(in the rows, 128 means zero)
The rows of D fall into a few groups, and each row is roughly a mix of its group's hidden directions.
D (69 x 10):
[[147 133  89 102 120 131 173 160 157 153]
 [143 140 140 110 119 142 107 188 171 141]
 [122 162 108  85 106  88 122 114 163 142]
 [104 117 131  70 142 134  95 117 151 162]
 [133  90 132 103 116 139 148 178 169 114]
 [110  95 171 109 174 136 106 112 118 151]
 [ 97 126 129 110  88  82 145 161 143 152]
 [ 95  76 151  99 128  97 123 140 150 110]
 [138 158 102  90 124 129 178 148 153 149]
 [ 81 162 137 128 166 132 147 112  88 137]
 [ 89 181 166 122 141 119 106 116 109 119]
 [111 162 110 167 119 123 123  96  93 167]
 [ 90  93 172 114 135  93 133 145 124 155]
 [118 110 153  84 157 139 147 166 150  96]
 [ 98 112 157  86 151 123 108 126 134 178]
 [147 145  95 121 131 179  93  91 125 116]
 [103 110 134 154 137 115  57 127 118 120]
 [104  79 180 127 159 108 130 133 119 128]
 [153 107 108 123 160 176 171 149 120 128]
 [157 120 124 114 168 119 149 139 171  84]
 [105 110 154 166 139 127  72 122 103 112]
 [ 93 122 148  96 158 138 150  96  99  94]
 [156 117  77  89 129 131 156 136 160 143]
 [153 157 135 123 106 140  83 164 160 153]
 [120 182 126 152 129 128  98 101  99 162]
 [162  72  94 128 151 160 135 128 129 120]
 [119 173 102  79 125 107 139 136 159 148]
 [120  80 125 101  82 150 139 102 134 103]
 [121 153 156 106 120 106 110  67 123 105]
 [128  97 132 138 174 161  95 110 100 102]
 [153 101  82 105 103 102 121 121 168 140]
 [138 158 119  97 147 156 188 143 129 136]
 [103 146 145 161 140 148 144 186 109 145]
 [149 122 120 139 130  99 166 154 158  76]
 [155 139 106 171 123 107 124 169 148 165]
 [136 130  88 148  80 135 125 123 130  76]
 [102 140 114 115  73  93 139 155 136 155]
 [ 89  83 170 120 127  91 132 145 124 137]
 [109 113 177 118 163 104 140 143 121 172]
 [160 165  81 151 100 145 137 125 132  99]
 [165 105 130 107 124 136 149  68 127 103]
 [ 88  99 156 116 107  82 140 154 130 147]
 [ 78 165 130 126 126 154 140 154 118 169]
 [118 107 153  86 167 131 150 143 135  84]
 [152  88 143  90 123 134 125 147 162  87]
 [144 152 147 148 166 159 122 109  94 169]
 [115 143 144  94 103 163 111 172 159 144]
 [139  81 100 162 127 141 124 176 133 144]
 [140 103 135 176 127 138 133 118 103  72]
 [116 148 145 128 118  89 160 162 127 178]
 [126 173 113  75 118 104 145 113 156 138]
 [179 110 139 112 126 119 101 156 169 103]
 [170  95  90 114 116 138 170 134 151 138]
 [183 140 116 161 118 103  87 125 142 140]
 [155 147  87 135 120 171 106  99 128  96]
 [113 156 161 161  89 112 157 160 124 146]
 [ 85 123 112 146 139 129 182 157 119 154]
 [ 74 105 124 113 120 148 174 112 106 122]
 [137 114 176 158 179 124 147 130 103 136]
 [ 94  99 174 124 135  92 140 148 117 160]
 [128 165 164  90 168 138 100 143 132 112]
 [163  77 116 138 136 100 152 145 151 100]
 [103 147 170 152  98  93  96 107 119 121]
 [141  86  83 129 110 105  95 140 159 142]
 [173 113 144 115 166 103 117 146 150  89]
 [168 184  88 129 132 150 137 125 142 136]
 [113 143 162  75 133 156 103 105 121 100]
 [118 167 124 158 157 112 121  90  86 143]
 [144 105  74 113 142 142 140 168 152 149]]
Here is one row of each group, with its name. Which group are the others in?
[131 120  71 100 138 121 117 159 162 151]
E
[120 100  93 170 110 113 170 145 130 154]
U
[104 113 175 152 134 107 140 139  91 166]
G

[124 101 139 137 159 142  80  92 104  99]
E
[163 173  79 138 107 141 140 129 143 110]
G
[162 132 109 153  79 127  95 135 150 158]
U
[144 119 102 118 164 172 168 161 124 135]
E
[162 160 119 156 114 118  89 153 147 163]
U
[153  92 106 151  95 113 126  77 118 115]
U
